[[129 128 129 127 128 127 129 128 128 128 128 128 128 128 128]
 [128 137 146 125 140 124 136 123 140 129 130 122 121 121 135]
 [123 129 133 116 135 120 133 122 127 134 134 141 135 133 125]
 [122 139 140  99 135 125 135 129 138 141 144 135 118 123 127]
 [126 125 129 136 132 123 129 120 124 125 123 132 138 132 128]
 [111 131 130 120 135 122 126 115 125 135 138 147 141 132 126]]
:
[[128 129 128 129 127 128 127 129 128 128 128 128 128 128 128]
 [135 128 137 146 125 140 124 136 123 140 129 130 122 121 121]
 [125 123 129 133 116 135 120 133 122 127 134 134 141 135 133]
 [127 122 139 140  99 135 125 135 129 138 141 144 135 118 123]
 [128 126 125 129 136 132 123 129 120 124 125 123 132 138 132]
 [126 111 131 130 120 135 122 126 115 125 135 138 147 141 132]]

[[131 118 128 122 125 123 116]
 [126 132 131 137 133 137 139]
 [127 130 132 138 134 137 138]
 [126 132 131 136 133 136 138]
 [136 145 125 117 111 117 130]
 [129 133 114 126 117 118 113]
 [128 106 124 133 133 129 104]
 [127 127 141 130 138 137 146]
 [129 133 118 122 132 137 124]]
:
[[116 131 118 128 122 125 123]
 [139 126 132 131 137 133 137]
 [138 127 130 132 138 134 137]
 [138 126 132 131 136 133 136]
 [130 136 145 125 117 111 117]
 [113 129 133 114 126 117 118]
 [104 128 106 124 133 133 129]
 [146 127 127 141 130 138 137]
 [124 129 133 118 122 132 137]]

[[134 127 122  99 131 107 132 143 133 130]
 [112 102 137 136 121 136 148 146 117 125]
 [107 125 117 135 136 131 119 125 120 106]]
:
[[130 134 127 122  99 131 107 132 143 133]
 [125 112 102 137 136 121 136 148 146 117]
 [106 107 125 117 135 136 131 119 125 120]]

[[129 130 129 129 127 134 155 150 151 154]
 [128 130 128 128 128 126 130 139 149 151]
 [127 130 123 130 130 124 128 133 128 154]
 [129 131 127 128 129 152 150 156 155 154]
 [131 129 124 127 129 127 126 127 133 155]
 [131 130 126 127 126 128 129 124 128 156]]
:
[[154 129 130 129 129 127 134 155 150 151]
 [151 128 130 128 128 128 126 130 139 149]
 [154 127 130 123 130 130 124 128 133 128]
 [154 129 131 127 128 129 152 150 156 155]
 [155 131 129 124 127 129 127 126 127 133]
 [156 131 130 126 127 126 128 129 124 128]]

[[142 115 140]
 [129 118 110]
 [140  98 133]
 [130 117 138]
 [141 119 142]
 [148 127 141]]
:
[[140 142 115]
 [110 129 118]
 [133 140  98]
 [138 130 117]
 [142 141 119]
 [141 148 127]]

[[136 122 123 136]
 [138 128 136 138]
 [123 139 136 135]
 [127 133 151 120]
 [127 140 110 133]
 [122 147 151 123]
 [131 127 129 134]
 [120 114 122 117]
 [136 134 131 139]
 [126 128 121 126]]
:
[[136 136 122 123]
 [138 138 128 136]
 [135 123 139 136]
 [120 127 133 151]
 [133 127 140 110]
 [123 122 147 151]
 [134 131 127 129]
 [117 120 114 122]
 [139 136 134 131]
 [126 126 128 121]]

[[128 142 127 114 122 126]
 [117 136 140 146 113 117]
 [146 123 114 121 113 119]
 [116 134 106 116 124 128]]
:
[[126 128 142 127 114 122]
 [117 117 136 140 146 113]
 [119 146 123 114 121 113]
 [128 116 134 106 116 124]]

[[129 111]
 [136 142]
 [127 106]
 [128 140]
 [130 140]
 [134 119]
 [134 119]
 [123 142]
 [121 144]]
:
[[111 129]
 [142 136]
 [106 127]
 [140 128]
 [140 130]
 [119 134]
 [119 134]
 [142 123]
 [144 121]]
---
[[137 141 119]
 [120 147 104]
 [108 143 134]
 [146 122 149]
 [118 152 138]
 [140 103 135]]
:
[[146 122 149]
 [140 103 135]
 [137 141 119]
 [120 147 104]
 [118 152 138]
 [108 143 134]]

[[130 135 127 134 128 134 137]
 [144 109 143 119 119 129 108]
 [113 145 115 137 136 127 147]
 [110 152 109 138 139 125 150]
 [145 104 147 119 118 131 106]]
:
[[145 104 147 119 118 131 106]
 [144 109 143 119 119 129 108]
 [130 135 127 134 128 134 137]
 [113 145 115 137 136 127 147]
 [110 152 109 138 139 125 150]]

[[127 130 128 105 127 132 130 127 127 131 134 126 132 123 119]
 [137 127 134 154 135 119 125 128 131 121 115 132 121 147 138]]
:
[[137 127 134 154 135 119 125 128 131 121 115 132 121 147 138]
 [127 130 128 105 127 132 130 127 127 131 134 126 132 123 119]]

[[143 139 137 130 140 106 141 142 124 112 130 101 139 136]
 [115 153 122 141 142 130 135 119 132 125 113 125 132 145]
 [127 134 125 123 118 129 110 136 123 125 125 140 121 137]]
:
[[143 139 137 130 140 106 141 142 124 112 130 101 139 136]
 [127 134 125 123 118 129 110 136 123 125 125 140 121 137]
 [115 153 122 141 142 130 135 119 132 125 113 125 132 145]]

[[126 103 126 123 157 127 127]
 [129 118 128 125 133 138 135]
 [123 119 133 122 145 143 141]
 [134 112 123 126 123 142 137]
 [135 134 126 132 113 131 129]]
:
[[135 134 126 132 113 131 129]
 [134 112 123 126 123 142 137]
 [129 118 128 125 133 138 135]
 [126 103 126 123 157 127 127]
 [123 119 133 122 145 143 141]]

[[120 130 128 128 127]
 [128 123 133 129 130]
 [105 132 128 128 125]
 [114 122 131 130 128]]
:
[[128 123 133 129 130]
 [120 130 128 128 127]
 [114 122 131 130 128]
 [105 132 128 128 125]]

[[125 139 119 123]
 [124 141 106 136]
 [117 136 104 129]
 [122 138 105 132]]
:
[[125 139 119 123]
 [124 141 106 136]
 [122 138 105 132]
 [117 136 104 129]]
